One turn or mirror swaps these rows in pairs. Which row does each one swap with?
febiv: -161  -49 -188   75   40 -155   33  155 -107  103  -91   20 -275  139  315   -8  138  136  221   49 -147  -38    8   -1 -256 -306 -128  207  -31
pipob:  -86  -64  373 -145   -7  214   59   86  -21  -93  -83 -116   82 -298  -48 -284 -315   -3 -190  -55  259 -120  447    3  -34   -9   32  178   87
Vin:  123  128   30  105  313   97   73  -69 -221  444 -139  138  178  -59  118   -3 -224  287 -122 -163  121  -28  -30 -117   -4  233   -9 -156 -137
vini: -344  -22  331  210    2  213   -3   42  166   81   28  152   64  112  111 -278  134  -59  -51  133  154  179  -67  -21  254  172 -400  -14  -99
nid:   68  228  139 -274  -68 -111 -182  173  -71 -214  118 -283  -27  148  111 -323  -93    5 -199 -245  203 -130  195   11   89  -42 -117   47 -358
ramod: -350 -357   74 -128 -159  108 -287   27 -135   92  272  224  153  -78 -128   96  150 -208   60 -135  -37  281  189   17 -150   56  -92  -12  100
luv:  210  115  238  232   66  133  -87  -46 -117  349   76   12  274 -188   47  -43  263  -28 -265   87   65  225  -23 -101  139  280  -26  267  259
Lefu: -247 -319   30   20 -241    0 -228  112 -277  179  200  195   97  -76 -276  150  139 -191   85   17 -235  289   52  -17 -134  131 -158   96 -113
guraz:  113  -24 -166   67  110  -56  -14 -210  130 -189 -190   75   71 -112  -89 -219 -497   82 -264  -83 -148  -61  265  106   -1   79 -196  -46  226
fon:  238  -22 -142  154 -235    7  -74  -53   79 -393  116  -78  -43  156   15  -50   66  193 -153 -159 -341   22   36  353  -74 -118   39 -160  -62
Lokup:   50   35 -295 -169 -421   17 -109  -49   83    8  -77   37   99  375  384   35 -184  104   37  108  -34  157   -3  134  138   88   48  -99 -103
fibu:  148  110  172  -28   52  260 -142  -20  159  287  -12  126  147   -1  156  232 -193 -248 -227 -239 -180   29 -148 -242   41  113   74 -247  187
des:  -39  129  183  309  259 -139 -130  207  -10 -114   26 -255 -185   28 -167  -66  209   11 -206  150   54 -154 -104 -145  214  175  -22  163  125
Bobuf:   96 -180  -71  132 -178   37 -106 -172   90 -382  149 -107  -47  212  -69  -32  -36  109 -270 -122 -372   51    7  242  198  -47   22 -197 -106
guga: -255  -26  247  173  -88  334  -17  132  186  221   77  103  -49   13  304 -329  190  -51  -75    0   48  214 -160  -79  154   80 -193  149 -178
zefuf: -199 -131 -176  129   81   42 -204  205 -116  282  -71  122 -248  195  312   98   25   92  109   32 -102  -94   -1    2 -192 -325 -113  -25   41
zaba:  -25 -144   48 -198 -134   -6  113  173 -227  188  153  221 -106  -61 -210  257  -20 -235 -189 -187   54  -75 -107 -176 -128  251   49   28  387
Dilu: -179  118  -19  -81  -29  163    4  288  -45  -87   61 -147  362 -301 -257 -372 -155    7  -21 -121   95 -146  216  194   46  324  -37  -23  -28
sev:  133   34  -98 -103 -215  -50   49 -146   43  -68   80  -60  261  -56 -127 -338  299   80  230 -277  -77  124   93 -253   71 -122 -375 -185   32
Kava: -121   63  134 -220  218  161   36  153 -128 -175   88 -358  189 -285 -132 -237  -73   45  124  -53  193  -43  330  100  -52  164   63  136  -99
Damug:  374 -144  261  164   11  127  -39  -38  -67  203 -107  135  267 -263 -302  -44  171  176  -82  183  -62   35   60 -143    4  296 -179  162  134
Gakur:  -97  168 -284 -279 -274  -68 -115 -189  180  -80  -88  205   41  118  258  205 -182   41   86  117 -206   55   37   34   16 -126  -74  -97 -127
Sobul:  126   67   59 -200   16  -68 -110  103   88  -48   25 -269  -59 -170  400   27 -111   48  321  144   -8 -264  -62  176  -20 -200  -85   77  -49
baped:  139 -168  -85   55 -178  487 -315  283  176 -178 -147  -12  254   10  -44 -155  158  -16  -15  114   16  149  125  152   40 -171   17   66   28
Zoze:   43 -158  -54  126 -114 -259   60 -138   79 -418   75  -60  -73   69 -118   33  -41  198 -120    4 -382   44   89  240  109   31 -226 -152  -80
Zaz:   52   61   72 -153  -66  -71  172   27 -182  273 -143   19 -242   18  -55  -66  -50   68   98   68  210 -258  -74 -468  189  180   25  -10  180
tebiz:  124 -136   -2   45 -290  -91 -471  -26 -233  169  187    1  284  -13  127  107   64 -119 -226 -134  -55  297  209 -126 -149   -1  -89  326  -64
pas:  243    3  210  225   71  140  -78  121   16   12  -19   61  274 -318  -31 -223  204  116  -98  156  249  -75  -77    9  182  409  -39  184  157
nomu:  109 -262   62  -13 -278 -184 -282  -42 -224  193  260   26  200 -147  -69   21  -56  -81 -224 -225 -151  -77  232 -195 -217  106 -152  321 -164
rolob:  178 -110  -51   58 -201  -73  -40 -216  132 -400   54 -113   40  137 -107   73   13  156 -154  -71 -384  141  170  168   48  -47   54 -245  -61
Revim:  185   71 -120 -261  -36  -53  130 -157  159   72   36   27  315 -105  -80 -257  119   24   78 -127  -98  168  279 -286  -14  -96 -403 -200  132
fomob: -292 -127  350  224  -68  120  -25  162  119  276   23  225  -75  100   67 -348  153 -142   -3   20   10  228   36 -185  -18  227 -293  -37  -28
buga:  249 -264   18 -251 -127  413  -36   27  108 -231   65  -63   26 -200   82 -134   93  -26    6  105   10  124  330  110  -27 -311  -45 -101   38
Mik:  221  -81  -75  100  -32 -119 -144 -169   22 -399  141 -107    3  337  -37   62 -104   81 -203  -47 -247  120   -4  218   63  -67 -145 -171 -209
tegen:  -27 -258   66   64 -305   45 -429  -14 -214  122  248   46   79 -150  134  143 -109  -87 -172 -151   42   73   88  -87 -248  -41  -55  327 -301
dun:  116 -149 -121  160 -348  -91  -16 -167  -15 -344   52  -21   48  287   20  -23    2   48 -217 -176 -290   90   97  293  157  -34  113 -151  -64
toti:   29 -230 -187   50  250  -50 -145  198 -377  112 -168 -140  -79   65  -23  -68  -73 -207  -19   61 -205  236 -147 -192 -102 -164 -146  294  -76
pemab:  -16   81  124  217  277 -250  -27   34  -85  -96   41 -287 -108   40 -299 -100  140   20 -168  158  -93 -138 -108 -135  258   68  -77  179  259
lopov:  124  -89 -197  139  -14   -4  107   40   45  -95  -75  240   50 -150   69 -351 -391   66 -338 -267 -157  -95  108  251  -25  241  -14  -34  182
Zet: -189   54  165 -161   76  134  -71   97 -177   -9  172 -222  431 -336  -89 -341  -21  116   73 -151  193  -26  112  121  -59  356  -57   79  -46
sato:   10  131 -125 -122 -256  -59 -101 -230  -82  -65   81   84   78  198  458  291 -171  141  148  117  -51   98    6   91   18 -104  -58 -170 -145
sudad:  -19  130  245  290  374  -86  -12   83 -182    8  -83 -134 -148  158 -285   24  135  -42 -268  197   -9  -89  -86 -130   97   98  -86   52  196
ruv:   30  -17  188  181  265 -265   53  119 -232  -97  -32 -242 -165  117 -229  -74  134  -53 -191  220  148 -218  -33 -171  220   96 -112  126  119
bibo: -206  111  148  -67   -4    5  -11    6  -64  -10 -124 -134  384 -279 -102 -142 -369  -66 -145  -92  215  -95  395  -47 -128  -39   42  218  215
loka:  119   78  -81 -139 -133  -42    9   51  104  -14   30 -147  331    1    9 -510  146   66  216 -179  -83  178  231 -169 -142   46 -329 -228  -91
Nesid:  186 -177 -191   54 -228  -37   54  -64  -28 -438  123 -142   66  204  -54 -101  -49    2 -156 -112 -346   88  112  302   14   73   30 -195 -129
rimav: -148  123   16  345  187  -87  -90  184 -115 -170  -60 -264 -104  138 -283  -91  149  -60 -246  -97  -59  -42 -170 -185  321  111  -25   35   80
Laz:   95  127  112  -28 -231   -6 -328  107  -74   19  267   58  -72  282  200 -338 -101 -171  -99 -372  199 -167  155  -10   66   19   38   61 -255
Bolar:  207 -393  -26  -95 -182  292 -196  -23   14 -205 -105   85  223  -31 -107   43  201 -110  125  103  -92  340  132  -10   46 -197   24 -105   32
kal: -299  -76  255  -65 -146  338    5   76   87 -143 -203  -58  342 -100  -71 -185 -232 -215 -207 -164  -39  130  362  130  -23  -75   59   98  -17
mazet:    5  -21 -233 -368  -99  125  -54   52 -273  -57  -86 -298  303  170  192  -56  -73   41 -164  -10    8  310  -45  264 -217  202   45   24  -26
Zun:   89  186   69  -53   -6  137  -40  150 -247  290 -178  -59  -35  -54   24  -72  146  137  -63  112  118 -145 -249 -488   66  261  122   61  135
bis:   17  157  -76 -319 -257   82  -47  226 -290  -66  -66 -248  226  106  234 -192   -1  -42  -56  139   28  192   62  332  -82  345  131   84   24
sebab:  130  286   78   92   78   59  -48 -108    8  366  -34  134   80  -11   95  268 -160 -108 -195 -320 -295  104  -85 -208   34   97  129   -3  277
buse: -350  -28  168  -84  -29  157 -104  205   -7  -23 -149 -190  298  -15  -40 -216 -348 -206 -230  -55   80  -72  412   82  -61  -33   67  299  -22
poten:  -66  139  252  341  162 -174   75   93  -51 -169  -28 -193 -233  123 -263  -95   85  -12 -137  -61  -22 -150 -130 -109  184   10   57  194  323
sisaf:  109  209  -57  241  122  129   -5   -5 -142  278 -355  146   45  120   63   21 -246  112 -216 -150   64  -26   17 -110   68   59 -108 -462  -51
Masu: -175 -424  -65   -3 -279   20 -142   59 -111  -21  353   67  105  -98  -85   22  300 -140  153   17 -260  177  198   63 -178   26   -8  157  -24
sozu:   -8 -156 -102  287   41   25 -359   69 -244   64  -85 -157 -233   26   55 -110  -10  -74 -106  -71 -172  125 -259 -216  -30 -104  -63  435  -97
lafi:   74 -215  122 -284 -235   40   15  132 -374  137   96  195 -245  -56 -138    8  129 -166 -166   15   74   -4  121 -154 -147  344   52 -101  242
Nodit:   -8  137 -299 -184 -313   -3 -128  -25  238   93  -28   57    9  314  437  -49  -96   78   14  166 -133  107  -26  118   64  -34   82 -108   -8
lapak: -392 -107  314  179  -58  290   73    0  209  297  -53  134  -31   -1   57 -233  188   32  -18   97   -1  193  -98  -94   97  132 -255  -34 -151
vudu:   75  255  -67  106  179   51  134 -127 -160  304 -217  -17  213   12  141 -116 -256  345  -67 -225  -95 -221   78    9 -124   80  -12 -249   15
beril:  -66 -242   39 -178  -76   49  116  122 -256  170   75  161 -279 -130  -62   -7   69  -17 -251 -100  182 -100  -22  -92 -214  295   17   63  422
Gav: -125 -121 -283  -23  -39   34  -68  237   37  160  -97  150 -113   45  298   44   13  152  276  -54  -11   56  132   99 -173 -409    6   43  170
Kuv: -137 -239    6  129 -174  -11 -333  -48 -102  144  347  247  110  -14  -28  225  168 -171 -105 -182  -76  321  274   51 -101  259   44   98   36
nov:   24  231 -129  130  237   95  104 -113 -126  197 -192  186  107  164  109 -111 -238  131 -319 -310   15  -99  121  -79  -42  176   -9 -352  -86
vezuf:   76  115 -300 -144 -124  -29  -38  -21  213   94   58  -94  345 -108  -54 -345  259  127  114 -154  -52   69  151 -200  -36  -64 -369 -262   28
fanom:  155 -140   63   39 -131 -201 -300  137 -172  170  264  -14  216 -294  -48    7  194  -84 -187  -77   -2  -82  111 -186 -194  139 -374  364  -91
kufer:  117   68  -26 -269  175  176  -62  225  184  -76   93 -187 -190 -133  356  110 -239   72  120   82 -109 -163  -30  122  -98 -207 -134  113  -87
Nok:   68  136  194  116   -3   59 -171 -229  -31  340  -55  154  117   57   87  270 -152 -246 -161 -238  -80  -26  -42 -201  151   97  172 -257  202
ruk:  -72   -3  140  295  224 -176   63  203 -225  -56   39 -154 -171   94 -256  -83  165 -199 -192  145   10  -96  -63 -140  168  238  -54  168  242
buvo: -183   73  418   -5 -239 -406    3 -169 -112  126   20  170 -105  213  -45   45    7 -137 -177 -140 -110  225  257 -107   20   -7  -52  193  171
bop:  199   86   84 -213   23   28  -14  203  210   35   28 -213   28 -217  395   86 -104   34  263  121 -177 -133 -141   26 -147 -143 -151  148  135
leva:    3   26 -166  230 -135 -132   21  212  -91  149 -239  -22 -246  -26  299  -11   45  251  271   67  -88  -30  -48   54 -145 -322 -171   32   47
Sibi:  -67  340  127   38   36   19   79  -30 -181  124  -25   49 -149  -59  129   38  -57   53   52 -112  301 -304  -76 -369  181   25  126  -85  218
Fozu: -160   28   94    5  202  175   31  103 -105   -1  137 -159  453 -167 -234 -305  -30 -127 -174   12  158  -81  212   23   66  433   32  -62  -34
fel:   96  159  129 -171   54  -26  164  -66  -73  359 -115   -2 -266   -6  -14 -100  -53   86    8   87   39 -222 -125 -499  119  134   96  -89   69
golil:  -59  116  397 -134  -58 -335   77 -215 -184  135  -36   28   46  230  -39 -146 -200 -150  165   29  -30   82  363  -48  -44  -67  -91  215   86
zavo:    2   54 -129 -372 -127  115   42  226 -158 -125   36 -284  279   46  170   35 -230  -19  -23   32   -8  130 -172  347 -146  179   26  146 -148
bosab:   46  -72 -206 -295 -387  160  -41  -55  163  -87 -128  184   88  125  318   82 -119  212  -23  239 -147  107  103  146  -73  -10   24 -212  112
Kefik: -135  386   33  -56   19   37   44  -10  -73  207 -154   76 -140 -125   24  -30  -17   18  -11  -51  126 -311 -265 -436  189  187   72  108  -68

Swapped with Bobuf: pemab
Swapped with vini: sev
Swapped with Nodit: fel
Swapped with rimav: Zoze
Swapped with Sobul: Nok
Swapped with loka: fomob
Swapped with ruk: Nesid
Swapped with fibu: bop
Swapped with fanom: kal
Swapped with Revim: guga
Swapped with mazet: beril
Swapped with sisaf: leva
Swapped with baped: Damug
Swapped with tegen: bibo

